In the data rows, the value 128 means zero.
Here are some points, one per row:
array([154, 110, 153, 111, 130, 167, 168, 138, 152, 164, 169, 110, 125, 126, 172, 112, 122, 100,  82, 110, 149, 152, 160, 146, 103, 106, 151, 125, 172, 156, 142, 127])
array([140, 132, 113, 145, 138, 113, 149,  82, 147, 118, 124, 144,  87, 110, 139, 126, 127, 142, 153, 148, 156, 139, 157, 137, 147, 160, 138, 110, 111, 109, 172,  82])
array([162,  74, 134, 170, 155, 150, 143, 138, 106, 169, 134, 128,  78,  95, 131, 117,  19, 166, 125, 175, 153, 119,  96, 126, 154, 128, 154, 152,  98, 134,  89, 147])
array([162, 198, 105, 122, 115, 114, 146, 164, 132, 174, 106, 150,  85, 128, 116,  89, 139, 127, 118, 152,  89, 141, 189, 118, 184, 147, 104, 102, 128,  72,  66, 173])
array([136, 152, 120, 116, 151, 129,  40, 121, 191, 148,  83, 170, 141,  84, 150,  89, 139, 139, 152, 139, 146, 132, 153, 119, 136, 117, 167, 128,  97, 109, 133,  70])
array([118, 198, 143, 146, 163, 127, 154, 119, 110,  41, 129, 132, 183, 126, 125, 133, 129, 102,  61, 108, 195, 130,  93, 106, 170, 185, 118, 152, 123, 157, 134, 177])
array([142, 143, 133,  98,  93, 141,  92, 140, 135, 153, 160, 177, 140, 157,  95, 158, 121, 192,  95, 161, 108,  94, 103,  48, 145, 130, 136, 176, 180,  93, 233, 190])
array([139,  89, 133,  58, 144, 162, 107, 202,  98, 149, 146,  96,  78, 152, 157, 118, 220, 134,  95, 147, 140, 128, 169, 124, 103, 135, 122, 144,  86, 209, 133, 137])
array([135, 156, 143, 168, 150, 140, 112, 186, 117, 101, 123, 127, 124, 150, 102, 118, 127, 126, 160, 128, 125, 103, 129, 160, 159, 179, 132, 139, 121, 140, 151, 164])
array([ 81,  88,  75, 150, 118, 139, 157, 119, 120, 151,  93, 172, 153,  92, 122, 142, 117, 104,  52,  97, 125,  45, 179,  99,  95, 114, 119, 136,  83,  94, 121, 173])
array([ 89, 168, 132, 116, 191, 161, 143, 138, 128, 116, 122, 108,  93, 168, 132, 126, 136, 157, 102,  99, 139, 155, 118, 146, 122,  94, 145, 136, 146, 130, 142, 113])
array([118,  64,  85, 215, 129,  62, 125, 122, 130, 113, 150, 129, 156, 122, 177,  78, 196, 177,  97, 174, 168, 180, 126,  54, 133, 139, 148, 109, 164, 110, 124,  85])
array([147, 178, 127, 166, 113, 122, 158, 130, 129, 179, 172, 152, 122,  86,  90, 148, 151,  99, 153,  76, 122, 156, 134,  93,  96, 131,  96,  85, 183, 158, 124, 144])
array([ 88,  96, 147, 123, 147, 206, 103, 123,  31, 128, 103, 134, 120,  78,  85, 147, 162,  94, 155, 163, 155, 129,  94, 121, 171,  63,  77, 108, 147,  43, 136, 116])
array([182,  82, 209, 101, 215, 111, 124,  83, 144, 104, 134, 115, 184, 109, 116,  55, 159, 122, 136,  86, 111, 107, 141, 119,  87, 137, 150, 108, 110, 102, 139, 196])
array([125, 161, 118, 135, 145, 139, 121, 143, 104, 137, 123,  68, 163, 150,  96, 154, 149, 148, 128, 135, 102, 137, 142, 133, 129,  99, 122, 140, 113, 126, 176,  97])
array([ 81, 123, 129, 105, 134, 182,  82,  99, 211,  75, 166, 177, 125, 108,  74, 112, 107, 121, 121, 158, 112, 127,  90, 112, 115, 114,  95,  91, 137, 196, 116, 110])
array([132, 161, 184, 137,  93, 132, 139, 107, 104, 135, 133, 102, 132, 174, 112, 119, 135, 144, 167, 109, 149,  14, 119,  98, 100,  74, 181, 111, 152, 155, 133,  98])
array([121, 113, 123, 110, 143, 156, 136, 122, 108, 150, 148, 124,  98, 152, 147, 127, 137, 148,  93, 108, 158, 140, 141, 169, 104,  84, 158, 151, 171, 168, 150, 130])
array([ 89, 122, 100, 153, 136, 111, 132, 138, 114, 142, 130, 184, 137, 147,  55, 116, 144, 106, 148, 140,  79, 136, 137, 154, 131, 134, 156,  94, 148, 172, 135, 137])
array([187, 129, 111, 130,  94, 110,  96, 122, 158, 101,  95, 135, 106,  84, 200, 157, 122, 107,  99, 117, 130, 112, 160, 154, 201, 123, 156,  62, 151, 136, 181, 106])
array([155,  86,  82,  63, 117, 146, 203, 130, 143,  76,  80, 115, 186, 155, 117, 146, 119, 106, 168, 153,  73, 134, 123,  80, 173, 127, 172, 153, 167, 163,  80, 127])
array([120,  89, 151,  95,  59, 171, 143, 112,  93, 146,  81, 160, 164, 179, 139,  74,  97, 167, 135,  85, 104, 165, 126, 138, 117, 203,  46,  68, 122, 140, 151, 111])
array([ 87, 176, 154, 111, 163, 140, 139, 129, 154, 110, 115, 107,  81, 166, 149,  94, 142, 159,  86, 116, 125, 130, 110, 142, 117,  96, 128, 142, 152, 128, 121, 116])
array([116, 118, 163, 180,  97, 123, 100, 105, 121, 173, 126, 117, 105, 160, 164, 130, 101,  35, 104, 105,  49, 188,  61,  91, 126, 143, 188, 138,  94, 100, 146, 107])
array([141, 144, 175, 123,  87, 136, 154, 170, 150,  84, 146,  92, 132, 111, 141, 104, 119, 142, 140, 165, 145, 102, 125, 149,  97, 161, 124, 141, 153,  82, 121, 140])
array([102, 126, 178,  99,  96,  64, 123, 138,  89, 145,  50, 178, 130,  64,  94, 174, 116, 120, 121, 137, 140, 149, 127, 157,  74, 164, 146, 175, 179, 173, 114, 113])
array([118, 161, 126, 109,  68, 123, 101,  62, 116, 114, 165, 144,  90, 128, 124, 120, 171,  84, 158, 172, 175, 161, 162, 103, 127, 155, 187, 149,  34, 130, 127, 136])
array([179, 129, 128, 131, 103,  73, 132, 145, 141, 144, 117, 112, 130, 139,  38,  85,  72, 125,  76, 173, 180, 162,  92, 146, 157,  60, 135,  79,  93, 138,  98, 133])
array([110, 156, 149, 121, 144, 146, 161, 127, 115,  98, 142,  93,  91, 123, 147, 114, 135, 156, 112, 141,  91, 119, 124, 156, 120, 136, 150, 129, 128, 113, 129, 135])
array([130, 134, 101, 119, 149, 125, 129, 151,  80, 150, 120,  82, 160, 151, 115, 147, 153, 125,  99, 110, 107, 139, 147, 153, 113,  85, 134, 118, 119, 140, 181,  94])
array([145, 134, 166, 161, 139,  99, 117, 172, 141, 127, 115, 133, 161, 167,  98, 115, 123, 106, 146, 143, 122,  83, 149, 128, 153, 158,  96, 154, 118, 144, 143, 109])
array([176, 160, 105, 158, 118, 150, 134, 111, 125, 170, 139, 173, 198, 146, 202, 212, 146, 173, 144, 170, 137, 139,  59, 183,  84, 111, 110,  93,  53, 138, 100, 153])
array([110, 131, 156, 118, 141, 134, 172, 103, 100, 108, 136, 113, 111, 124, 152, 121, 118, 155, 105, 148,  74, 124, 143, 166, 128, 127, 143, 130, 113, 125, 144, 120])
array([139,  93, 146, 119, 146, 151, 133, 103, 105, 183, 154, 150, 128, 131, 145, 117, 192,  48, 124, 160, 158,  71,  30, 166, 212, 127,  78, 133, 159, 101,  69, 101])
array([122, 115, 161, 103,  79,  94, 137, 142, 147,  90, 154, 112, 173, 139, 153, 151,  83,  89, 124, 155, 135, 167, 193, 147,  92,  68,  72, 152, 121,  62, 115, 116])
array([175,  88,  95, 141,  90, 105, 124, 105, 151,  46,  98, 142,  57, 163, 110, 179, 175, 132, 142,  91, 147, 118, 116, 133, 108, 120, 147,  82, 126,  92, 129, 144])
array([ 72, 103, 126, 119, 132, 118, 197, 157, 232, 191, 156, 130, 160, 142, 100, 185, 151, 130, 109,  97, 138, 103, 116, 179, 122, 169, 142, 161,  90,  60, 109,  99])
array([143, 135, 171, 174, 131, 130, 115,  53, 129, 156,  74,  99, 126, 130, 123, 185, 150, 174, 120, 139,  90, 148, 204, 110, 135, 121,  74, 157, 158, 164,  64, 148])
array([148, 143, 101, 105, 154, 113, 131,  91, 147, 143, 101, 157, 115, 124, 165, 146, 119, 122, 157, 132, 169, 127, 176, 118, 169, 148, 147, 102, 131, 127, 174,  80])
array([152, 133,  77,  99, 115,  89, 172,  82, 124, 153, 128,  88,  91, 101,  70,  87,  93, 163, 156,  91, 170, 133, 118, 104, 143, 152,  84, 151,  85, 121, 135,  95])
array([154, 157, 102,  68, 154, 138,  77, 137, 120, 182, 104,  89, 162, 136, 124, 161,  93, 138, 150, 123, 158, 168, 111, 103, 112, 161, 160, 116, 136,  76,  64, 149])
array([ 85, 194, 104,  93, 120,  94, 127, 145,  86, 105, 133, 118, 134, 114, 187,  57, 137, 157, 121,  86, 124,  70,  95, 134, 105, 108, 151, 126, 136, 130,  93, 125])
array([125, 139, 116, 158, 118, 156, 130, 164, 157, 111, 123, 113, 102,  92, 144, 144,  94,  91, 137, 120,  96, 101, 109,  58, 111, 115,  77, 138,  86, 183, 113, 105])
array([186, 125,  78, 109, 125, 116,  91, 109, 110, 108, 183, 157, 125, 115, 130, 107, 144, 151, 123,  78,  75, 145, 122, 193, 134,  83,  99, 243, 143, 131, 129, 118])
array([137,  76, 114, 181, 102, 145,  70, 149, 155,  84,  62, 123,  81, 135, 144, 141, 147, 130, 133,  69, 151, 154,  92, 117, 104, 155, 145, 153, 127, 110, 120, 104])
array([123, 127, 156, 145, 155, 132, 175, 176, 110, 100, 152, 198, 135, 167, 161, 118,  90, 121, 195,  89, 157, 159, 174, 112, 137,  92, 124, 152, 121, 112, 110, 145])
array([ 71,  96, 131, 109, 141,  44, 135, 128, 164, 168, 106, 101, 112, 101, 182, 154, 136, 120, 199, 148, 108, 153,  51, 119, 132,  89,  71, 121, 110, 143, 182, 227])
array([157, 124, 105, 140, 135, 154, 162, 162, 113,  95, 145, 133, 141,  56,  98, 132, 118, 125, 155, 151,  86, 144, 113, 101,  58, 150, 123, 107, 133, 126, 126, 104])
array([ 90,  85, 154, 105, 145,  80,  62, 148,  97, 105, 223, 120, 132, 123, 104, 200,  85, 156, 115,  88, 102, 100, 147, 103, 175, 163, 125,  78, 115, 140,  77, 106])
array([103, 122,  55, 148, 170, 117,  80,  90, 126, 116, 139, 103, 122, 178, 132, 120,  63,  63, 139, 177, 122,  92, 148, 156,  48, 181,  95, 126, 184, 135, 132, 140])
array([ 60, 120, 110, 177,  68, 174, 100, 124, 148, 127, 144,  75, 190,  99, 110,  93, 119, 139, 172, 112, 138, 130, 162, 174, 187, 136, 159, 129, 146, 158, 127, 187])
Along one direction, these points spread out more than along any other. Take the direction at right angles to it along which they spread out most. Then take the direction at right angles to both along which they spread out most. Go by this last direction. How far along it is each point below, from 0 to 99? 50 is the average, and the first point above lies past it. One standard deviation of the points above along it is 16.
array([135, 156, 143, 168, 150, 140, 112, 186, 117, 101, 123, 127, 124, 150, 102, 118, 127, 126, 160, 128, 125, 103, 129, 160, 159, 179, 132, 139, 121, 140, 151, 164]) 36
array([157, 124, 105, 140, 135, 154, 162, 162, 113,  95, 145, 133, 141,  56,  98, 132, 118, 125, 155, 151,  86, 144, 113, 101,  58, 150, 123, 107, 133, 126, 126, 104]) 31
array([186, 125,  78, 109, 125, 116,  91, 109, 110, 108, 183, 157, 125, 115, 130, 107, 144, 151, 123,  78,  75, 145, 122, 193, 134,  83,  99, 243, 143, 131, 129, 118]) 59
array([145, 134, 166, 161, 139,  99, 117, 172, 141, 127, 115, 133, 161, 167,  98, 115, 123, 106, 146, 143, 122,  83, 149, 128, 153, 158,  96, 154, 118, 144, 143, 109]) 35
array([139,  89, 133,  58, 144, 162, 107, 202,  98, 149, 146,  96,  78, 152, 157, 118, 220, 134,  95, 147, 140, 128, 169, 124, 103, 135, 122, 144,  86, 209, 133, 137]) 64
array([152, 133,  77,  99, 115,  89, 172,  82, 124, 153, 128,  88,  91, 101,  70,  87,  93, 163, 156,  91, 170, 133, 118, 104, 143, 152,  84, 151,  85, 121, 135,  95]) 44
array([140, 132, 113, 145, 138, 113, 149,  82, 147, 118, 124, 144,  87, 110, 139, 126, 127, 142, 153, 148, 156, 139, 157, 137, 147, 160, 138, 110, 111, 109, 172,  82]) 47
array([125, 161, 118, 135, 145, 139, 121, 143, 104, 137, 123,  68, 163, 150,  96, 154, 149, 148, 128, 135, 102, 137, 142, 133, 129,  99, 122, 140, 113, 126, 176,  97]) 53
array([130, 134, 101, 119, 149, 125, 129, 151,  80, 150, 120,  82, 160, 151, 115, 147, 153, 125,  99, 110, 107, 139, 147, 153, 113,  85, 134, 118, 119, 140, 181,  94]) 60
array([175,  88,  95, 141,  90, 105, 124, 105, 151,  46,  98, 142,  57, 163, 110, 179, 175, 132, 142,  91, 147, 118, 116, 133, 108, 120, 147,  82, 126,  92, 129, 144]) 46
array([ 89, 168, 132, 116, 191, 161, 143, 138, 128, 116, 122, 108,  93, 168, 132, 126, 136, 157, 102,  99, 139, 155, 118, 146, 122,  94, 145, 136, 146, 130, 142, 113]) 61
array([118,  64,  85, 215, 129,  62, 125, 122, 130, 113, 150, 129, 156, 122, 177,  78, 196, 177,  97, 174, 168, 180, 126,  54, 133, 139, 148, 109, 164, 110, 124,  85]) 53
array([148, 143, 101, 105, 154, 113, 131,  91, 147, 143, 101, 157, 115, 124, 165, 146, 119, 122, 157, 132, 169, 127, 176, 118, 169, 148, 147, 102, 131, 127, 174,  80]) 49
